In the data rows, 128 means zero.
Each pair is two rows. How far apart are they, by a hidden measure? 0 means very close, and 30 very far. Two or three weighted sums of its numbers give each row a place; it is the straight-line distance between the places.
tensor([ 95, 143, 137, 112, 160, 143, 154,  96,  99, 147, 152, 152,  99, 117])
tensor([130, 119, 120, 121, 108, 125, 116, 117, 128, 132, 103, 115, 128, 131]) -> 10
tensor([133,  94, 105,  96, 129, 110, 120, 113,  85, 126, 129, 128, 103, 158])
tensor([133, 123, 125, 129, 108, 106, 104, 131, 154, 112,  95, 101, 150, 111]) -> 6
tensor([167,  70,  93,  82, 150,  87, 117,  98,  72,  96, 162, 129,  99, 205])
tensor([107, 123, 105, 100, 127, 138, 134,  92, 105, 161, 128, 147, 116, 113]) -> 22
tensor([133, 108, 182, 158, 189, 214, 207, 146, 100, 187, 202, 204, 100, 164])
tensor([131, 148, 175, 178, 152, 160, 158, 109, 140, 159, 128, 146, 143, 117]) -> 6
tensor([125, 131, 123, 135, 122, 119, 119, 126, 136, 126, 113, 118, 137, 116])
tensor([140, 137, 129, 128, 112, 121, 117, 147, 148, 131, 114, 121, 141, 130]) -> 9
tensor([139,  96, 108,  95, 129, 118, 122,  95,  97, 121, 131, 127, 118, 151])
tensor([131, 127, 127, 129, 125, 121, 123, 134, 145,  97, 101,  95, 133, 125]) -> 7
tensor([139, 132, 127, 136, 106, 113, 108, 139, 154, 116, 121, 117, 146, 123])
tensor([130, 111, 185, 164, 196, 214, 212, 135, 100, 188, 211, 212,  96, 164]) -> 14
tensor([139, 122, 117, 129, 105, 117, 109, 113, 155, 102,  90,  91, 148, 120])
tensor([162, 111, 124, 132,  96,  98,  95, 120, 156,  99,  95,  93, 157, 139]) -> 5
tensor([145, 138, 129, 126, 144, 140, 143, 150, 134, 112, 145, 127, 146, 130])
tensor([169,  50,  81,  82, 162,  69, 115, 102,  47,  84, 184, 135,  61, 245]) -> 24
tensor([105, 145, 129, 129, 139, 139, 140, 143, 119, 139, 145, 144, 112, 114])
tensor([137, 130, 121, 128, 177, 124, 153, 150, 145,  97, 103,  96, 134, 134]) -> 11
tensor([132, 135, 124, 131, 113, 120, 116, 158, 147, 125, 109, 116, 139, 121])
tensor([115, 140, 124, 128, 125, 129, 127, 136, 141, 128, 127, 129, 120, 119]) -> 3
tensor([120, 121, 121, 113, 108, 127, 116,  99, 133, 137, 111, 124, 124, 121])
tensor([150, 145, 143, 143, 150, 155, 155, 147, 138, 129, 158, 145, 142, 141]) -> 19
tensor([133, 136, 141, 132, 109, 114, 109, 144, 148, 115, 125, 118, 143, 120])
tensor([142, 122, 117, 128,  96, 114, 102, 132, 144, 115, 104, 107, 156, 117]) -> 14
tensor([ 97, 152, 127, 130, 165, 149, 159, 114, 112, 153, 160, 159, 113, 103])
tensor([117, 153, 136, 139, 132, 135, 134, 131, 150, 127, 132, 130, 130, 115]) -> 9
tensor([119, 130, 120, 122, 133, 130, 132, 122, 137, 134, 103, 117, 127, 119])
tensor([132, 129, 126, 130,  99, 120, 108, 143, 144, 117, 108, 111, 143, 119]) -> 10
tensor([158,  90, 110, 116, 118,  89, 101, 124, 119,  90, 140, 113, 116, 176])
tensor([120, 155, 179, 174, 153, 160, 157, 113, 152, 162, 138, 154, 147,  96]) -> 9
tensor([ 72, 174, 185, 179, 158, 170, 168, 158, 124, 179, 171, 183,  97,  88])
tensor([128, 128, 125, 128, 120, 114, 116, 139, 163, 100, 114, 105, 135, 124]) -> 7
tensor([ 90, 167, 179, 179, 147, 162, 156, 142, 126, 164, 154, 164, 115,  92])
tensor([148, 119, 125, 129,  90, 105,  95, 125, 141, 109, 100, 101, 157, 123]) -> 6
tensor([122, 118, 120, 118, 109, 131, 119, 125, 134, 133,  96, 111, 127, 123])
tensor([144, 140, 130, 135, 117, 115, 114, 150, 151, 105, 119, 111, 147, 131]) -> 16
tensor([ 95, 125,  95,  99, 162, 142, 154,  71,  97, 167, 143, 159, 100, 114])
tensor([107, 118, 106, 103, 144, 138, 143,  99, 107, 153, 122, 140, 113, 118]) -> 2
tensor([158,  85, 112, 115, 116,  88, 100, 103, 115,  99, 132, 114, 119, 173])
tensor([127,  97, 102,  94, 145, 125, 135,  94,  75, 130, 126, 130, 110, 146]) -> 15
tensor([145, 117, 120, 132,  88, 103,  93, 118, 152, 106,  96,  97, 156, 122])
tensor([143,  83, 109, 101, 131,  95, 112, 122,  88,  97, 145, 121,  98, 177]) -> 11
tensor([133,  68,  79,  78, 182,  99, 142,  59,  30, 132, 158, 146,  62, 199])
tensor([138,  97, 105,  97, 130, 110, 121,  99,  92, 122, 131, 126, 108, 158]) -> 14
tensor([143, 125, 127, 134,  95, 115, 103, 134, 139, 114,  95, 101, 154, 120])
tensor([155,  92, 108, 105, 116,  95, 103, 134,  94, 105, 152, 128, 111, 176]) -> 11
tensor([145, 125, 122, 137, 102, 104, 100, 105, 157, 100,  93,  92, 150, 127])
tensor([144, 102, 118, 105, 105, 110, 105,  22, 108, 116, 127, 120, 136, 142]) -> 11
tensor([122, 131, 127, 134, 113, 120, 116, 143, 138, 126, 113, 118, 129, 122])
tensor([131, 144, 131, 135,  99, 120, 109, 129, 139, 121, 121, 120, 136, 124]) -> 7
tensor([144, 135, 125, 128, 106, 115, 111, 143, 145, 111, 111, 109, 154, 124])
tensor([136, 125, 121, 119, 111, 119, 114, 140, 148, 108, 109, 106, 138, 130]) -> 8
tensor([180,  91, 113, 129, 122,  82,  99, 105, 136,  87, 130, 105, 132, 189])
tensor([127, 135, 132, 134, 128, 132, 130, 150, 147,  99, 120, 108, 132, 123]) -> 14
tensor([104, 163, 147, 150, 144, 145, 145, 127, 128, 149, 148, 151, 125, 102])
tensor([149,  85, 101,  97, 132,  99, 114, 121,  78, 106, 148, 127, 100, 182]) -> 12
tensor([138, 119, 124, 125, 100, 117, 107, 133, 124,  87, 100,  89, 138, 130])
tensor([170,  99, 118, 129, 110,  89,  96, 115, 142,  94, 127, 108, 150, 157]) -> 10
tensor([128, 135, 127, 123, 114, 126, 121, 128, 140, 132, 118, 125, 137, 121])
tensor([127,  89,  95,  81, 149, 113, 131,  90,  82, 122, 140, 132,  98, 157]) -> 15
tensor([159,  82, 100, 101, 121,  97, 108, 110,  86, 107, 142, 123, 105, 189])
tensor([109, 141, 121, 114, 142, 134, 139,  94, 119, 130, 133, 131, 120, 112]) -> 7
tensor([127, 131, 125, 126, 122,  83, 102, 143, 158,  98, 103,  95, 135, 121])
tensor([113, 156, 158, 151, 139, 138, 139, 120, 143, 147, 129, 139, 128, 108]) -> 4
tensor([135, 148, 140, 148, 141, 142, 142, 163, 127, 121, 190, 159, 137, 127])
tensor([113, 148, 127, 128, 153, 136, 146, 120, 129, 135, 142, 141, 120, 117]) -> 23
tensor([140, 150, 145, 146, 144, 144, 145, 172, 138, 115, 138, 127, 132, 138])
tensor([135, 128, 123, 130, 112, 116, 112, 148, 141, 104, 114, 107, 140, 125]) -> 5
tensor([112, 131, 107, 108, 152, 140, 147,  87, 118, 154, 125, 141, 116, 121])
tensor([111, 152, 178, 179, 155, 155, 157, 113, 143, 166, 144, 159, 140,  95]) -> 11
tensor([137, 118, 124, 130,  90, 105,  94, 119, 163, 110,  92,  97, 152, 114])
tensor([149, 141, 155, 145, 156, 165, 163, 143, 120, 131, 141, 138, 142, 139]) -> 10
tensor([147, 144, 149, 143, 147, 158, 155, 150, 121, 132, 148, 142, 147, 134])
tensor([137,  91, 101, 100, 121, 101, 109, 129,  93, 111, 133, 121, 104, 164]) -> 13
tensor([113, 140, 123, 120, 135, 131, 134, 116, 131, 134, 129, 132, 117, 121])
tensor([124,  87,  89,  79, 162, 120, 142,  71,  67, 139, 138, 140,  98, 154]) -> 17
tensor([131, 129, 130, 125, 115, 124, 120, 137, 136, 133, 109, 120, 142, 120])
tensor([129, 143, 132, 133, 124, 125, 125, 142, 148, 124, 122, 122, 133, 123]) -> 5
tensor([ 80, 164, 144, 148, 155, 152, 155, 146, 124, 163, 166, 170, 108,  90])
tensor([132, 126, 123, 133,  95, 122, 105, 130, 134, 131, 102, 116, 135, 126]) -> 10
tensor([143,  93, 114, 113, 107,  97, 100, 129, 108, 102, 127, 112, 118, 157])
tensor([110, 117,  97, 108, 140, 140, 141,  73, 106, 155, 128, 143, 112, 123]) -> 14
tensor([109, 149, 127, 128, 152, 134, 144, 131, 130, 139, 139, 140, 108, 125])
tensor([153,  84,  96,  95, 125, 102, 112,  62,  90, 106, 143, 124, 120, 167]) -> 18
tensor([131, 125, 121, 126, 121, 118, 119, 131, 142, 107, 105, 102, 141, 118])
tensor([131, 105, 118, 116, 107, 105, 103, 133, 106, 119, 123, 121, 109, 151]) -> 6
tensor([124, 128, 121, 124, 104, 122, 112, 132, 145, 118, 100, 106, 133, 117])
tensor([115, 135, 126, 122, 123, 131, 127, 141, 130, 133, 123, 129, 127, 114]) -> 5
tensor([135, 139, 134, 140, 110, 123, 116, 132, 153, 120, 114, 114, 146, 118])
tensor([142, 130, 122, 129, 137, 123, 130, 151, 143, 102, 126, 111, 140, 132]) -> 8
tensor([133, 144, 130, 140, 124, 123, 122, 147, 146, 116, 117, 115, 139, 125])
tensor([140, 112, 120, 114, 116, 116, 114, 127, 124, 126, 113, 118, 132, 138]) -> 7
tensor([128, 137, 128, 135, 102, 115, 106, 145, 162, 118, 112, 115, 141, 115])
tensor([132, 131, 128, 132, 119, 112, 114, 255, 157, 110, 102, 103, 141, 119]) -> 9
tensor([141, 124, 129, 130, 102, 111, 105, 140, 137, 108,  97,  99, 145, 122])
tensor([136, 144, 130, 135, 126, 126, 126, 159, 149, 114, 112, 110, 140, 126]) -> 3
tensor([103, 161, 148, 144, 144, 145, 147, 116, 137, 146, 142, 146, 128,  98])
tensor([116, 108, 106, 100, 130, 133, 132,  93,  97, 136, 114, 124, 108, 132]) -> 15
tensor([127, 106, 118, 114, 100, 106, 100, 140, 122, 118, 114, 114, 129, 127])
tensor([118, 123, 117, 113, 136, 134, 135,  78, 117, 148, 122, 137, 121, 122]) -> 8
tensor([120, 155, 152, 150, 120, 135, 127, 136, 154, 134, 126, 131, 139, 105])
tensor([137, 141, 127, 128, 139, 137, 139, 163, 135, 101, 133, 116, 132, 136]) -> 12
tensor([147, 144, 137, 142, 138, 136, 138, 143, 136, 115, 125, 119, 147, 132])
tensor([148, 132, 127, 131, 113, 113, 111, 148, 142, 120, 114, 117, 159, 121]) -> 1
tensor([128, 113, 114, 116, 126, 127, 126, 114, 128, 136, 110, 123, 126, 128])
tensor([133, 128, 127, 132, 110, 123, 115, 135, 145, 129, 114, 121, 138, 125]) -> 7
tensor([118, 117, 107, 106, 130, 135, 132, 101, 107, 149, 117, 133, 120, 123])
tensor([129, 143, 129, 129, 136, 134, 135, 172, 134, 104, 125, 113, 129, 129]) -> 13
tensor([ 94, 163, 146, 154, 148, 151, 151, 138, 124, 155, 149, 155, 118,  94])
tensor([ 88, 167, 151, 162, 152, 151, 154, 129, 126, 158, 155, 160, 118,  88]) -> 2
tensor([160,  83, 105, 100, 131,  90, 109, 122,  84,  97, 151, 123, 112, 185])
tensor([138, 124, 126, 125, 100, 114, 104, 137, 131, 117, 106, 110, 151, 119]) -> 13
tensor([145, 125, 120, 130, 103, 114, 106, 129, 144, 101,  98,  95, 154, 124])
tensor([114,  98,  93,  80, 167, 138, 155,  80,  68, 158, 138, 150, 104, 135]) -> 13
tensor([135, 136, 125, 132, 129, 124, 126, 164, 149, 104, 122, 110, 137, 128])
tensor([119, 150, 137, 142, 131, 138, 135, 131, 142, 132, 134, 134, 131, 115]) -> 3
tensor([133, 130, 133, 138, 102, 108, 103, 132, 138, 122, 103, 111, 148, 116])
tensor([128, 130, 127, 132,  94, 110, 100, 148, 145, 118, 101, 106, 143, 118]) -> 2
tensor([126, 146, 129, 136, 137, 136, 138, 144, 140, 128, 129, 129, 131, 122])
tensor([142, 131, 121, 127, 107, 113, 108, 146, 155, 111, 119, 115, 155, 118]) -> 6
tensor([102, 152, 133, 135, 151, 143, 148, 125, 127, 151, 152, 156, 118, 106])
tensor([146, 109, 122, 126,  86, 110,  95, 131, 153,  98,  92,  91, 155, 125]) -> 5
tensor([144, 121, 126, 130, 115, 109, 111, 114, 125, 105,  92,  95, 156, 119])
tensor([116, 144, 132, 130, 129, 133, 131, 131, 142, 134, 140, 139, 127, 117]) -> 10
tensor([146, 140, 129, 129, 143, 142, 143, 172, 127, 108, 138, 122, 142, 135])
tensor([141, 125,  85, 135,  92, 107,  98, 123, 162, 111,  94,  99, 154, 120]) -> 14
tensor([138, 145, 129, 141, 117, 125, 120, 147, 155, 140, 118, 130, 144, 124])
tensor([126, 146, 137, 134, 123, 127, 124, 138, 144, 135, 126, 130, 131, 122]) -> 7
tensor([116, 138, 124, 127, 130, 130, 129, 126, 133, 129, 130, 130, 117, 123])
tensor([139, 146, 142, 141, 147, 151, 150, 158, 111, 119, 150, 136, 138, 131]) -> 18
tensor([136, 151, 138, 139, 144, 141, 143, 164, 133, 109, 133, 120, 137, 131])
tensor([108, 134, 119, 122, 129, 130, 130, 114, 130, 138, 133, 137, 116, 115]) -> 11
tensor([108, 118, 103, 107, 140, 136, 140,  90, 105, 156, 116, 137, 117, 115])
tensor([141, 128, 124, 127, 101, 110, 103, 139, 165, 107,  95,  98, 159, 112]) -> 15
tensor([129,  98, 105,  98, 131, 123, 127,  95, 110, 131, 121, 126, 112, 144])
tensor([143, 128, 172, 154, 180, 199, 195, 145, 106, 160, 196, 184, 117, 158]) -> 15
tensor([141, 134, 129, 133, 124, 126, 125, 155, 150, 121, 133, 127, 145, 126])
tensor([122,  86,  92,  87, 158, 118, 138,  77,  68, 135, 138, 137,  87, 162]) -> 22
tensor([168, 109, 121, 133, 102,  92,  95, 105, 162,  95, 109, 100, 160, 144])
tensor([148, 119, 126, 112, 115, 106, 109, 123,  89, 116, 142, 129, 117, 165]) -> 4
tensor([142, 129, 122, 132,  91, 113,  99, 148, 156, 108, 108, 105, 163, 112])
tensor([135, 115, 123, 117,  99, 116, 105, 129, 114, 112, 110, 108, 136, 129]) -> 8
tensor([145, 125, 125, 129, 113, 108, 108, 123, 155, 101, 100,  95, 149, 126])
tensor([150,  89, 106,  98, 119, 102, 109, 117,  98, 101, 146, 124, 116, 165]) -> 9
tensor([142, 142, 136, 134, 130, 132, 132, 163, 145, 114, 119, 116, 143, 131])
tensor([134, 129, 122, 129, 108, 114, 110, 140, 150, 104,  94,  95, 142, 120]) -> 6
tensor([137, 129, 127, 134,  89, 110,  96, 132, 158, 112, 115, 112, 155, 113])
tensor([131,  83,  89,  87, 143, 120, 132,  94,  76, 129, 141, 136,  91, 168]) -> 17
tensor([152, 113, 118, 125,  89, 111,  98, 146, 146, 109,  98,  99, 158, 130])
tensor([100, 144, 114, 117, 158, 142, 152,  89, 112, 160, 151, 160,  99, 121]) -> 8
tensor([121, 143, 130, 130, 131, 130, 132, 146, 145, 131, 135, 132, 128, 119])
tensor([106, 152, 129, 133, 139, 136, 139, 130, 138, 137, 140, 140, 122, 108]) -> 3
tensor([132, 125, 116, 131, 115, 118, 116, 144, 149, 109, 110, 107, 145, 112])
tensor([137, 121, 129, 126,  96, 112, 103, 135, 122, 110, 103, 102, 137, 129]) -> 8
tensor([149,  79,  98,  88, 151, 103, 126, 101,  82, 110, 146, 128,  99, 184])
tensor([141, 129, 127, 128, 119, 120, 120, 121, 140,  99, 108, 100, 145, 126]) -> 13
tensor([136, 142, 135, 137, 130, 132, 131, 152, 138, 115, 126, 120, 142, 125])
tensor([133, 110, 119, 114, 103, 117, 108, 129, 110, 126, 110, 116, 128, 135]) -> 9
tensor([113, 160, 164, 163, 153, 149, 153, 135, 153, 146, 129, 140, 134, 104])
tensor([148, 111, 124, 116, 116, 105, 109, 132, 117, 120, 110, 114, 143, 135]) -> 8
tensor([132, 137, 152, 145, 137, 150, 144, 150, 138, 132, 132, 133, 136, 124])
tensor([121, 127, 117, 113, 121, 134, 128,  97, 126, 141, 124, 132, 128, 120]) -> 5
tensor([115, 103, 105,  94, 132, 125, 128,  91,  99, 146, 123, 137, 106, 134])
tensor([112, 140, 123, 125, 129, 133, 131, 128, 121, 138, 130, 134, 124, 113]) -> 13
tensor([103, 134, 110, 113, 157, 139, 149, 108, 120, 145, 134, 142, 110, 114])
tensor([130, 113, 111, 119, 112, 119, 115, 119, 118, 128, 108, 117, 128, 131]) -> 2
tensor([169,  97, 116, 129, 110,  90,  98,  93, 147,  95, 126, 109, 146, 161])
tensor([129, 147, 144, 144, 124, 131, 127, 144, 151, 140, 124, 132, 142, 113]) -> 14
tensor([119, 126, 125,  90, 119, 126, 123, 124, 145, 130, 108, 116, 126, 121])
tensor([120, 117, 117, 115, 128, 126, 126, 109, 124, 133, 106, 118, 120, 126]) -> 14
tensor([136, 110, 121, 114, 112, 115, 113, 129, 109, 125, 114, 119, 127, 137])
tensor([ 75, 173, 175, 179, 152, 168, 163, 152, 126, 155, 173, 169, 104,  86]) -> 10
tensor([ 78, 166, 179, 173, 150, 164, 160, 135, 120, 161, 174, 172, 106,  88])
tensor([117, 153, 139, 142, 130, 132, 131, 132, 142, 146, 136, 143, 130, 113]) -> 6
tensor([150, 110, 130, 131,  96,  93,  92, 107, 156,  95, 107,  97, 143, 140])
tensor([147, 129, 127, 124,  98, 120, 107, 130, 150, 120, 106, 110, 154, 124]) -> 12
tensor([ 65, 177, 203, 190, 160, 181, 174, 154, 110, 174, 178, 184,  81, 100])
tensor([114, 137, 120, 124, 149, 135, 143, 128, 125, 141, 140, 142, 120, 118]) -> 14
tensor([128, 133, 128, 124, 120, 122, 119, 141, 148, 125, 116, 119, 130, 127])
tensor([137,  97, 111, 101, 114, 106, 109, 124,  88, 107, 137, 122, 113, 154]) -> 14
tensor([138, 143, 131, 137, 109, 115, 110, 158, 154, 113, 114, 111, 144, 126])
tensor([114, 113, 100,  98, 134, 140, 138,  83, 100, 151, 114, 133, 117, 122]) -> 19
tensor([ 98, 160, 154, 156, 136, 153, 146, 151, 129, 154, 143, 152, 129,  91])
tensor([137, 130, 124, 136, 101, 112, 104, 109, 150, 105,  89,  94, 156, 111]) -> 8
tensor([124, 129, 120, 120, 118, 124, 120, 132, 139, 124, 121, 121, 129, 123])
tensor([139,  95, 104,  90, 137, 114, 125, 102,  77, 119, 135, 128, 112, 156]) -> 10
tensor([161, 125, 117, 119, 122, 132, 127, 132, 125, 148, 113, 132, 175, 120])
tensor([135, 143, 138, 139, 144, 141, 144, 164, 144, 120, 135, 128, 139, 126]) -> 12
tensor([127, 107, 114, 111, 123, 119, 121, 110, 102, 121, 126, 123, 110, 146])
tensor([130, 147, 133, 138, 132, 127, 130, 147, 156, 129, 122, 125, 138, 119]) -> 11
tensor([144, 105, 120, 110,  96, 109, 100, 162, 108, 102, 115, 105, 130, 143])
tensor([174,  83, 109, 104, 133,  85, 107, 105,  89,  92, 147, 118, 115, 198]) -> 15
tensor([143, 141, 124, 131, 139, 134, 136, 166, 136, 102, 130, 114, 140, 136])
tensor([123, 132, 123, 134, 119, 116, 115, 135, 147, 128, 114, 120, 129, 121]) -> 15
tensor([140, 135, 125, 133, 106, 110, 106, 148, 154, 114, 102, 106, 152, 115])
tensor([139, 122, 109, 106, 133, 135, 136,  86, 116, 147, 122, 136, 159, 113]) -> 13
tensor([126, 124, 115, 128, 111, 113, 110, 138, 155, 101, 107, 101, 139, 116])
tensor([136, 142, 131, 107, 129, 129, 129, 146, 136, 121, 128, 124, 143, 123]) -> 10
tensor([134, 130, 123, 124, 120, 120, 121, 113, 145, 133, 105, 118, 136, 125])
tensor([124, 126, 123, 134, 109, 118, 113, 122, 145, 100, 109, 101, 128, 124]) -> 7
tensor([121, 148, 170, 174, 146, 155, 153, 112, 155, 165, 134, 153, 135, 111])
tensor([149, 137, 128, 135, 124, 127, 125, 144, 140,  97, 129, 113, 141, 139]) -> 18
tensor([133, 122, 120, 120, 114, 121, 117, 132, 136, 124, 114, 118, 132, 129])
tensor([142, 128, 129, 135,  99, 112, 104, 131, 156, 111,  91,  97, 160, 117]) -> 2
tensor([128, 148, 135, 142, 131, 129, 129, 133, 160, 150, 125, 138, 140, 115])
tensor([110, 121, 101,  97, 153, 144, 150,  95,  97, 171, 125, 151, 111, 121]) -> 16
tensor([112, 161, 175, 173, 143, 155, 151, 126, 140, 158, 138, 151, 139,  97])
tensor([132, 136, 130, 135, 107, 119, 111, 142, 151, 120, 125, 121, 140, 121]) -> 4
tensor([112, 153, 137, 130, 137, 143, 142, 128, 130, 136, 138, 140, 124, 112])
tensor([136, 132, 125, 133, 106, 115, 110, 143, 155, 110, 115, 111, 152, 114]) -> 5
tensor([136, 110, 123, 105, 115, 112, 112, 131, 111, 116, 125, 119, 131, 135])
tensor([ 84, 158, 128, 137, 159, 154, 160, 129, 114, 154, 164, 164, 111,  92]) -> 13
tensor([101, 148, 118, 129, 151, 144, 150, 119, 114, 146, 159, 156, 113, 109])
tensor([129, 140, 134, 136, 115, 118, 115, 153, 145, 123, 116, 119, 145, 113]) -> 9
tensor([109, 105, 103,  91, 154, 137, 148,  85,  68, 161, 117, 141, 103, 132])
tensor([141, 130, 122,  86, 112, 122, 117, 147, 145, 108, 119, 112, 145, 127]) -> 26
tensor([ 94, 159, 134, 140, 159, 146, 155, 106, 118, 149, 153, 154, 106, 106])
tensor([111, 135, 124, 127, 117, 124, 119, 130, 145, 134, 126, 131, 119, 116]) -> 6
tensor([139, 102, 112, 102, 117, 114, 114, 113, 100, 116, 118, 117, 118, 152])
tensor([134, 134, 123, 131, 123, 121, 122, 141, 154, 122, 120, 120, 140, 122]) -> 9
